Where one turn sends some rows of the set: a few examples, then the rows asked
lef: [ 0.37 -2.03  1.57 -0.58  0.60 -3.28 -1.63 -0.45 -2.87  2.48 -0.70  0.62
 -2.46 -1.64  1.47  1.78  2.07 -1.84  0.72 -1.92  0.87 -0.88 -0.12  1.00]
pokur: [-1.03  1.00  2.56  2.51 -0.69 -3.09 -1.29 -0.65 -2.63 -2.89  0.63 -0.52
  1.27 -1.31 -1.27  1.65 -0.45  0.63  2.59  3.33 -1.02 -1.82  1.92  2.11]
liti: [ 0.44 -3.19  0.24  0.62  0.90 -1.07 -0.79 -0.34 -3.53  3.00 -0.83  0.47
 -2.97 -1.52  1.07  0.60  1.72 -1.90  0.43 -1.06  0.27 -0.39  0.11  1.48]
Naf: [ 0.19 -1.95  1.45  0.56 -0.19 -3.09 -0.64 -1.23 -2.46  2.97 -0.06 -0.01
 -3.38 -1.55  0.44  1.72  2.42 -1.88  1.08 -2.81 -0.62 -0.33  0.51  2.74]
Tenad: [ 1.58 -2.73 -0.32  0.72 -0.39 -2.58 -1.26 -0.58 -4.08  2.47 -0.93 -1.08
 -2.44 -0.46 -0.66  0.99  1.49 -1.99  0.73 -2.62  0.56  0.69  1.38  1.65]
kur: [-0.76  1.15  2.20  1.14 -2.88  0.77  0.63 -0.67 -3.15 -1.65  1.33  0.38
 -1.02  3.72 -3.88 -0.37  0.43 -1.62  0.75 -0.73  0.36  0.35 -1.34  0.29]
zavo: [-0.04 -1.22 -1.93  1.80  0.93  1.18 -0.17  1.13  1.58  1.54  1.32  0.88
  0.88 -0.65  0.34  1.20 -0.83  1.85  0.65 -1.97 -1.67  2.05 -1.78  0.56]
Bufo: [-2.27  1.07  2.14  2.71 -2.69 -0.01 -0.53 -0.51 -2.94 -2.42  1.26  0.25
 -0.74  3.28 -3.40 -0.14 -0.48  0.27 -0.46 -1.23 -0.18 -1.83 -1.19  0.23]
Sis: [ 3.31 -1.49  0.21 -0.35 -2.42 -1.64  2.13 -0.46  1.06 -0.88  0.70 -0.39
  0.05 -1.03  0.72 -0.65  3.48  0.64  2.67 -0.27  1.63 -1.90  1.13 -0.88]
guz: [ 0.22  0.85 -1.84 -0.08  1.03  1.25  0.09 -0.07  2.36 -0.48  0.55 -0.03
  2.64  0.23  0.35  1.34 -0.67  1.13  0.91 -2.22 -2.91  1.19 -0.61  1.36]
lep: [-0.23 -2.19  3.26  2.01  0.24 -0.67  1.13 -1.16  1.85 -1.03  3.42 -1.40
  3.72 -1.46 -2.15  2.93  1.00 -1.02 -0.92 -0.80 -1.17 -2.47 -0.08 -0.05]
Dule: [ 2.75 -1.07  0.25  0.52 -1.58 -1.49  0.81 -1.03  0.59 -0.75  0.05 -0.73
  0.63 -1.78  0.70 -1.35  3.34  0.28  1.80  1.50  1.75 -2.90  1.70 -1.54]
Zam: [ 0.90  0.68 -1.51  0.80  1.30  1.06 -0.39  0.87  1.30  0.40  1.43 -0.66
  1.90  0.30  1.54  0.26 -0.97  1.24  1.72 -1.59 -3.18  1.36 -2.07  1.15]
Bego: [ 0.68 -0.92  2.88  2.22 -0.56 -0.60  1.32  0.22  1.20 -0.78  3.17 -1.58
  2.79  0.66 -2.06  4.49  0.51 -2.88  0.40 -0.78 -1.37 -3.35  0.67  0.78]
sir: [-1.02 -0.02  2.70  2.87 -3.42  0.50 -0.84 -0.61 -2.91 -2.40  2.15 -0.23
 -0.41  4.11 -2.50 -0.19  0.45  0.06  0.08 -0.37 -0.13 -1.62 -1.42 -0.08]
lun: [ 0.11 -0.14  1.45  3.22 -3.01  0.32 -0.76 -0.57 -3.82 -1.10  0.73 -0.13
 -1.67  3.54 -4.33  0.36 -0.73 -0.36  0.63 -0.67 -1.33 -0.68 -1.08  0.83]
Mip: [-0.30  0.10 -1.66  1.60  0.60  2.47 -0.43  0.69  1.59  0.66  1.61  0.21
  1.89  0.32  0.09  0.10 -0.85  0.50 -0.21 -2.60 -3.06  1.55  0.53  0.76]
Zanu: [-0.59 -0.04 -2.22  1.53  0.73  1.22  0.35  0.32  1.94  0.89  2.22 -1.12
  2.38 -0.37  1.29 -0.41 -1.03  1.85  1.38 -1.49 -1.99 -0.03  0.13  1.83]
Fibu: [ 2.83 -0.51  0.74 -0.32 -2.03  0.71  1.68  0.28  1.90 -0.44 -0.09  0.71
  0.49 -1.51  0.60  0.51  3.12  1.18  1.35  1.28  2.13 -2.34  1.20  0.17]
konu: [ 0.36 -3.59  1.00 -0.22 -0.87 -2.05 -0.94 -1.66 -3.72  1.22 -1.71 -0.66
 -2.59 -1.27  1.52  1.16  2.46 -0.94  0.38 -1.52 -0.56 -1.65  0.56  2.51]
Leg: [-0.87 -0.78 -2.20  0.40  0.14  1.10  0.14 -0.08  1.64  1.64  1.51 -0.86
  3.03  0.07  1.43 -0.19 -1.99  0.57  0.69 -1.48 -2.16  0.10 -0.60  0.69]
tera: [-0.63  0.20  1.68  1.59 -3.45 -0.58  0.44 -0.48 -3.52 -1.86  1.40  0.22
 -0.62  3.92 -4.38  0.68 -0.55 -0.73  2.57 -1.09 -0.35 -1.52 -1.24  0.30]
Nenuz: [-0.31 -3.01  1.02 -0.06  0.08 -2.43 -0.86 -1.72 -2.91  1.94 -0.95 -1.25
 -2.29 -1.41  0.84  1.22  2.64 -2.00 -0.69 -0.33  0.13 -1.05  0.85  3.27]
Vanu: [-0.30 -1.83  4.17  1.21  0.31 -1.56  0.55  0.10  2.08 -0.49  3.58 -1.51
  3.12 -0.29 -1.81  3.81 -0.13 -1.85 -0.12 -1.09 -1.16 -1.43 -1.34 -0.09]
Panet: [ 0.86  1.76  1.95  2.25 -0.25 -3.99 -1.14  1.32 -3.79 -1.44  0.73 -0.01
  1.63 -1.40 -0.50  2.20 -0.31  0.40  1.58  2.71  0.81 -1.58  1.17  2.96]
Daduz: [-1.27 -0.10  1.31  1.85 -1.73  1.48 -0.95  1.07 -2.25 -2.64  0.30  0.28
 -1.75  4.16 -3.61  0.76 -0.10 -1.52  1.12 -0.79 -1.61  0.03 -0.30  0.09]
muzu: [-0.89  2.44  2.06  1.68  0.23 -3.56 -0.66 -0.19 -2.66 -3.27 -0.36 -0.46
  0.29 -0.81 -0.93  2.02 -0.42  0.52  2.38  2.56  0.08 -0.45  1.70  2.65]
dubo: [-0.48  0.62  2.80  2.09 -0.71 -4.39 -0.89 -0.18 -2.99 -2.19 -0.85  1.09
  0.01 -2.10 -0.59  1.84  0.34  0.64  2.23  3.02 -0.09 -0.96  1.06  2.01]
Sika: [ 0.10 -0.86  3.69  2.77 -0.37 -1.42  1.23 -0.74  0.33 -1.47  3.22 -1.52
  4.10 -0.02 -2.85  3.33 -0.39 -1.51  0.21 -1.63 -0.92 -1.81 -0.27 -0.65]
Kenu: [ 2.83 -1.36  0.25 -0.49 -0.80 -0.37  1.67  0.02  2.43 -0.50 -0.79 -0.81
  1.19 -1.56  0.62 -0.87  2.70  0.21  2.39  0.33  0.48 -2.39  1.51 -1.13]

Naf turns into kur
Bego turns into Fibu
Now these:
Dule turns into pokur
lef turns into tera
lun turns into Mip
Tenad turns into Daduz
dubo turns into Sika
Sis turns into muzu
Bufo turns into Leg
Nenuz turns into sir

